128 stands for zero in the data rows.
Here are some points, one per row:
[104,215,118,145,140,155,194,161,89,112,139,115,129,117,84,161,146,88,116,88,129,119,142,138,204,106,141,102,170,108,73,163,129,166,108,141,140,161,76,138,123,155,131,116,126]
[91,107,180,45,65,99,113,87,132,88,117,139,212,162,84,158,118,128,211,86,106,116,111,67,160,93,146,127,115,114,119,103,76,87,129,121,198,175,75,104,188,103,132,155,102]
[143,103,112,107,156,91,102,76,120,88,134,177,156,118,127,118,98,169,112,123,122,144,142,110,101,121,178,47,125,101,79,188,77,132,121,134,155,79,106,94,153,134,176,119,140]
[155,163,126,136,86,96,123,132,171,67,163,90,134,126,159,105,140,144,174,210,132,126,133,120,146,165,87,118,143,125,107,132,90,129,102,119,140,154,128,144,161,112,91,139,120]
[183,157,110,106,146,94,118,57,154,165,129,103,138,162,120,165,123,166,131,100,156,122,117,88,122,150,71,71,148,155,125,194,158,171,184,104,185,176,105,143,177,139,99,134,113]
[102,154,122,86,128,123,147,134,88,113,101,138,78,149,103,115,110,153,132,100,151,125,128,151,112,151,169,135,103,99,131,130,93,90,77,119,140,52,101,86,197,203,124,134,91]
[169,120,110,97,154,125,124,136,160,156,123,132,141,84,158,110,153,93,139,132,168,64,94,162,103,80,174,172,114,129,120,155,139,137,133,151,123,116,181,117,83,129,108,171,30]
[117,113,127,186,127,122,119,124,76,125,226,149,145,132,129,169,114,164,169,98,117,92,181,127,117,109,145,156,108,189,148,94,177,131,121,156,142,41,142,166,154,136,144,82,96]
[66,94,122,104,185,86,137,166,150,172,152,133,147,198,160,158,129,151,36,112,151,99,151,143,141,164,119,127,98,97,166,143,183,60,165,106,132,131,82,100,145,99,99,148,94]
[179,151,119,116,70,92,136,145,111,200,116,142,89,197,91,136,166,118,134,144,114,153,171,76,85,110,108,199,166,122,119,79,109,129,172,217,109,127,140,114,130,200,130,118,103]
[106,111,132,135,104,130,102,123,124,90,106,59,151,143,132,127,112,36,156,112,108,130,141,49,125,112,122,130,133,147,94,127,129,101,98,124,108,94,121,142,114,108,104,119,134]
[137,132,111,181,107,131,166,121,124,116,109,114,139,132,132,100,120,108,116,123,61,131,132,128,162,87,80,123,90,147,97,128,132,125,200,131,147,114,123,147,153,99,43,108,106]
[118,137,184,116,146,166,152,118,124,149,115,164,152,80,98,136,110,166,134,180,157,154,147,92,135,180,108,122,173,132,101,131,135,86,131,104,144,116,74,111,144,165,172,139,117]
[161,145,173,118,176,108,109,147,132,111,139,126,154,127,146,163,111,65,132,143,124,165,211,195,88,146,146,143,141,100,173,122,119,103,122,149,126,142,106,122,113,142,172,115,185]
[147,161,105,94,190,57,198,141,182,103,141,124,129,162,152,117,118,140,124,142,53,141,122,165,65,102,142,102,133,152,92,176,129,121,116,157,105,162,145,140,111,150,94,102,145]
[139,135,99,67,137,128,102,148,151,175,134,102,142,122,216,127,167,148,210,84,74,146,164,150,140,103,98,114,130,148,186,108,106,178,161,86,128,122,108,133,164,100,110,132,133]
[108,119,114,131,134,129,103,94,90,126,108,194,139,112,77,181,55,166,124,132,162,185,153,122,110,148,142,87,137,117,143,113,83,121,154,132,104,141,118,93,90,111,182,106,90]
[122,162,103,169,145,127,130,156,62,213,126,129,126,221,139,130,168,110,155,72,157,74,84,164,126,110,119,139,142,130,124,115,55,93,120,127,169,109,138,148,133,193,141,152,116]
[134,126,111,123,175,128,148,74,100,96,159,110,93,146,161,137,146,126,108,78,137,145,72,171,161,171,127,192,155,42,137,95,72,160,156,107,143,102,148,109,116,72,136,71,115]
[128,113,101,151,120,139,63,99,162,131,36,173,128,154,172,132,92,98,205,91,125,173,97,146,143,140,141,126,121,116,137,112,191,169,133,116,102,94,93,104,114,119,59,103,135]
[114,116,137,139,168,84,170,104,125,153,146,151,116,150,131,144,175,58,115,139,158,107,129,62,116,64,155,120,156,59,193,108,163,141,88,128,105,190,120,127,128,137,152,179,191]
[98,120,179,148,100,155,91,139,79,136,94,116,128,111,166,131,103,119,73,104,143,160,85,140,63,91,109,103,119,128,122,128,185,189,110,187,143,89,114,159,118,111,86,118,152]
[145,101,73,113,115,144,118,137,92,106,112,156,145,141,125,129,127,154,117,168,93,160,130,156,114,81,42,129,148,135,147,159,123,119,148,89,155,122,124,143,69,131,161,179,126]
[99,144,118,138,95,124,70,91,113,99,158,155,120,82,160,125,132,127,117,75,170,187,131,145,130,133,62,168,97,118,149,127,180,142,115,137,123,136,151,135,118,104,121,73,152]
[119,125,130,80,155,168,189,102,165,112,168,135,141,156,121,165,93,90,132,126,149,134,121,141,157,183,86,121,160,111,139,82,130,174,112,131,92,91,150,107,133,114,101,124,73]
[160,106,122,143,107,127,96,167,136,105,145,163,155,135,73,168,119,156,116,114,109,107,138,164,138,144,155,75,138,139,181,89,129,125,120,148,101,134,162,150,117,130,100,115,153]
[144,127,133,128,127,71,143,203,111,126,177,92,84,149,95,126,124,166,130,120,203,143,69,118,138,91,166,106,175,185,65,115,116,124,149,177,131,143,111,83,114,88,164,148,176]
[151,153,131,142,196,130,162,97,98,137,106,109,107,120,70,122,149,144,128,96,143,105,100,156,90,99,79,126,119,110,146,118,160,53,113,96,115,151,181,136,168,88,126,103,102]
[105,92,114,145,71,190,123,156,131,139,107,87,157,138,144,145,182,164,104,143,80,124,184,134,134,177,134,140,127,182,156,143,184,116,153,103,84,100,208,63,179,87,124,162,159]
[117,180,146,114,123,131,144,112,107,151,156,110,88,103,97,179,126,96,108,157,84,110,112,122,121,141,176,149,171,213,154,132,102,125,122,86,156,94,82,64,125,129,126,146,115]
[74,102,175,131,146,102,162,134,156,147,99,138,124,105,159,143,153,142,158,81,106,187,90,175,136,104,115,88,105,158,93,105,115,135,119,115,90,149,140,91,164,148,136,125,91]
[134,128,180,126,123,173,78,116,108,27,120,69,128,77,150,177,118,157,129,141,124,173,107,73,102,104,129,106,160,50,122,169,86,88,225,143,144,126,134,160,147,163,110,135,93]
[97,40,118,160,165,74,121,171,117,152,176,151,83,112,118,119,63,88,98,83,115,70,120,97,114,143,89,188,169,168,97,124,169,138,96,74,78,131,115,114,56,136,138,121,138]
[120,128,164,83,98,176,149,133,154,108,142,94,131,186,195,120,129,161,112,139,139,112,132,156,183,126,192,120,165,170,145,104,151,122,118,143,160,130,138,173,88,146,186,146,112]
[97,99,77,176,134,109,139,135,131,202,127,142,101,99,163,159,69,98,110,206,131,144,85,74,121,160,163,105,125,89,107,131,163,100,73,153,166,143,102,185,112,85,145,118,81]
[161,150,150,198,156,146,110,149,92,85,60,165,165,111,122,153,139,185,109,152,101,59,138,71,104,110,139,112,122,107,80,116,148,129,148,106,91,112,87,93,122,154,189,67,150]
[131,98,109,127,126,129,212,100,126,119,109,99,90,146,154,80,48,165,97,123,87,116,132,119,96,148,101,165,108,132,177,165,136,130,130,122,77,198,76,173,129,136,138,152,106]
[132,120,129,144,116,148,158,129,193,189,86,152,86,111,174,126,120,99,129,124,150,77,167,119,102,152,139,129,147,130,101,120,108,104,153,119,147,116,156,100,134,116,160,142,141]
[139,90,74,222,109,81,131,100,175,198,170,87,174,110,152,117,190,111,140,111,106,98,127,119,132,159,186,114,129,160,124,117,97,82,156,145,115,164,47,122,154,137,91,138,165]
[189,92,218,133,91,103,110,116,107,169,152,109,105,142,125,98,77,87,102,136,158,131,166,141,161,142,139,127,113,134,99,147,174,123,96,64,59,82,147,108,60,162,107,143,156]
[95,164,104,150,94,106,108,155,110,47,152,108,97,93,109,101,115,150,158,140,140,73,134,115,136,132,181,92,110,103,161,129,135,157,172,141,136,144,161,103,135,135,212,120,90]
[162,90,117,113,151,98,112,74,152,107,134,82,99,147,132,151,161,105,102,128,113,105,81,144,104,101,141,118,168,148,131,75,153,106,59,116,87,132,125,161,192,103,169,92,115]
[160,138,132,118,149,149,163,140,145,114,117,135,125,157,113,122,150,162,163,148,129,151,189,108,86,93,146,116,89,173,132,52,154,145,177,47,173,103,117,134,196,100,90,162,141]
[155,114,98,96,171,130,155,165,76,132,90,121,122,73,113,135,91,170,119,170,89,113,138,82,162,159,104,81,150,108,131,112,114,100,65,196,138,101,184,84,73,153,128,36,167]
[146,106,146,167,125,96,112,108,64,152,112,120,183,104,147,111,76,123,144,218,147,137,109,178,145,142,123,132,160,126,148,108,152,144,124,72,98,132,188,87,108,150,181,92,156]
[117,146,116,87,132,99,80,171,142,197,133,60,125,172,81,49,138,142,122,117,165,148,160,123,157,115,93,112,93,85,101,104,104,141,161,192,156,99,80,102,141,166,149,132,86]
[183,157,69,143,144,148,156,103,149,133,140,114,86,191,84,161,157,77,124,152,185,81,129,105,165,98,158,165,114,96,156,166,140,112,85,146,138,126,143,95,131,126,152,114,147]
[129,141,129,112,181,90,159,116,164,140,86,94,115,105,132,103,179,90,100,140,120,80,139,127,148,168,125,122,120,182,171,122,104,106,183,131,149,100,112,157,154,144,95,127,140]
[134,160,92,86,101,122,86,65,122,120,75,102,101,117,111,147,140,176,152,107,162,143,127,122,158,119,137,116,66,160,147,89,172,129,133,111,53,109,134,190,50,149,131,184,171]
[182,160,138,91,162,144,98,121,146,151,180,120,112,68,127,126,148,132,112,112,114,170,130,123,117,121,110,153,80,144,118,168,112,146,102,161,124,166,117,169,164,146,159,137,115]
[94,140,134,165,134,84,134,134,190,127,106,101,152,88,138,173,86,119,149,149,170,62,132,104,113,99,52,152,176,116,123,96,27,126,89,184,122,114,98,173,155,113,98,207,129]
[66,142,174,71,39,147,76,116,121,136,127,120,125,101,133,137,136,94,150,148,130,111,119,145,117,88,65,68,89,113,130,162,159,104,150,91,88,135,114,120,31,129,83,52,139]
[153,174,126,118,75,173,141,135,156,166,153,163,103,109,130,93,116,113,79,126,175,81,109,177,116,97,119,110,135,152,129,71,129,83,75,121,106,166,128,127,181,156,184,114,176]
[119,100,172,180,138,140,107,115,158,161,127,173,150,75,112,110,100,66,73,100,168,182,119,79,215,79,125,105,119,156,173,115,157,109,132,90,153,124,152,151,109,161,150,116,115]
[146,96,132,104,99,156,147,180,102,76,190,157,115,116,94,118,223,82,189,117,140,134,65,131,102,199,150,79,83,111,124,128,132,124,177,127,99,141,116,174,139,142,100,138,123]
[130,184,103,142,96,137,143,148,124,102,140,144,153,172,123,115,70,160,156,173,154,155,137,185,164,86,148,153,141,157,109,206,83,75,119,116,113,136,110,137,189,110,122,109,105]
[129,73,149,119,117,126,82,137,82,139,88,166,74,92,114,141,141,141,126,172,89,93,128,176,207,141,119,138,97,105,118,121,127,156,123,147,174,203,105,144,158,110,180,93,139]
[60,95,124,139,117,176,152,164,149,110,112,123,147,110,115,126,169,187,149,124,125,195,129,122,103,110,169,148,86,105,118,111,125,104,149,89,149,121,171,208,55,132,102,81,165]
[101,131,163,120,160,106,193,170,92,113,98,167,84,73,110,106,80,114,156,144,161,134,123,104,146,122,172,153,161,153,179,147,115,137,176,185,97,101,113,129,130,87,137,114,156]
[81,107,135,144,166,200,81,107,136,142,149,92,110,129,150,83,117,104,205,99,151,172,141,114,124,119,114,129,173,117,109,158,218,101,88,130,155,135,147,107,113,136,174,145,152]
[143,108,120,128,61,138,175,76,128,115,138,162,121,83,142,113,132,147,134,104,73,167,106,132,103,138,125,105,123,99,128,170,118,135,140,164,125,102,141,94,161,155,124,214,159]
[167,95,161,82,118,178,110,138,161,223,131,185,119,145,122,160,117,184,118,117,116,68,153,103,130,109,170,143,123,111,113,170,137,158,154,107,145,87,154,145,184,76,113,127,181]
[156,95,142,139,112,111,144,161,164,101,135,105,98,136,80,134,169,148,118,107,53,163,154,155,167,142,163,179,131,95,109,166,116,117,133,105,125,112,160,178,99,131,154,160,144]
[134,137,155,165,194,155,74,113,154,128,115,104,82,138,92,101,79,141,153,106,71,92,84,159,97,174,124,156,143,144,164,123,115,93,127,152,132,209,170,71,66,143,64,167,141]
[46,195,145,138,144,74,101,133,136,137,140,152,143,126,109,32,147,165,109,154,40,141,111,111,122,155,153,160,180,111,155,133,127,180,95,129,140,141,209,152,141,124,92,151,114]
[66,113,117,131,147,110,133,94,176,160,93,101,166,188,117,87,116,74,99,172,113,110,99,123,97,170,118,145,147,143,122,134,81,153,138,105,96,121,124,135,92,116,169,74,161]
Along one direction, these points spread out more than along any other. How far along it is each point below, from 0 to 99? 50 is the average, and the first point above lies past it. One standard deviation of the points above along it is 16.
[130,110,80,170,76,8,150,135,160,71,95,150,156,110,85,146,117,124,121,86,173,126,150,132,131,126,112,133,179,142,78,87,59,114,131,162,196,164,134,127,71,125,103,126,70] 63
[176,135,188,168,123,120,162,85,104,167,113,99,122,141,181,91,130,146,101,113,161,136,154,76,123,133,132,93,80,124,165,103,88,163,74,108,122,159,138,99,51,63,81,99,104] 38
[173,136,103,126,136,159,127,201,74,129,91,167,175,119,115,93,159,179,139,103,121,102,119,89,156,141,144,159,189,141,123,162,136,152,111,98,38,119,153,155,126,116,133,138,99] 45
[113,171,105,153,123,201,114,141,152,179,144,119,147,118,98,84,98,152,96,82,90,71,234,147,98,172,128,105,110,101,96,114,133,146,104,113,72,117,127,124,110,62,159,137,130] 42
[116,125,82,90,122,130,150,122,146,122,156,78,160,124,159,117,77,92,73,108,159,103,119,130,146,120,196,190,112,148,86,104,159,163,168,156,138,160,150,144,163,186,108,128,159] 57
[146,171,105,92,124,187,115,194,131,115,164,115,163,169,134,178,116,110,112,150,97,204,133,109,146,120,147,134,53,160,136,110,119,145,153,162,84,172,147,152,153,132,130,151,82] 61
[114,127,155,121,121,121,127,140,111,124,86,113,110,99,148,199,161,160,134,123,169,118,140,108,51,169,129,173,103,98,144,168,114,186,77,61,182,137,117,69,115,149,159,68,104] 42
[159,56,111,135,131,175,136,138,217,143,198,156,130,124,128,96,152,138,115,175,155,94,118,122,156,76,114,164,157,93,165,98,139,144,96,136,164,128,66,111,131,166,91,110,128] 56
[136,187,161,101,127,95,157,126,78,104,136,139,204,79,133,166,151,142,184,173,99,147,83,171,130,159,97,176,85,68,68,128,176,75,136,185,202,124,97,121,138,98,135,181,104] 64
[123,150,80,84,96,125,87,114,89,102,130,126,121,92,127,103,151,141,111,129,134,186,118,134,109,85,133,126,103,113,164,128,126,105,147,113,114,103,89,140,121,85,98,135,153] 47
[128,88,109,139,126,164,155,156,120,112,121,86,186,144,60,133,129,103,153,167,154,146,126,180,128,129,127,103,58,140,143,183,120,213,116,126,146,114,159,162,164,169,133,193,152] 57
[144,185,159,136,146,112,90,144,173,56,142,151,125,155,171,140,153,137,137,139,56,143,90,132,166,126,83,96,91,128,77,119,88,163,176,93,120,98,160,96,130,104,135,181,114] 61
[74,104,101,99,186,139,102,110,59,85,122,136,73,122,166,150,187,118,119,159,171,142,155,174,137,119,119,120,128,104,49,120,101,132,120,119,110,190,160,107,159,145,44,132,109] 52
[104,105,157,144,128,177,142,35,137,120,141,167,113,173,68,114,189,121,96,158,154,96,132,152,122,91,116,112,166,166,152,147,128,143,106,193,141,106,97,135,115,121,122,108,86] 54
[106,88,142,144,127,152,103,108,82,85,100,181,148,133,201,96,116,63,124,108,156,155,109,99,99,174,98,126,83,186,132,166,124,110,84,161,165,137,168,113,85,80,159,106,195] 21
[164,164,105,146,65,150,95,177,143,97,109,150,110,158,160,80,124,104,82,91,101,159,111,146,101,177,99,137,142,124,153,117,184,153,121,87,161,95,107,174,121,135,90,147,157] 42
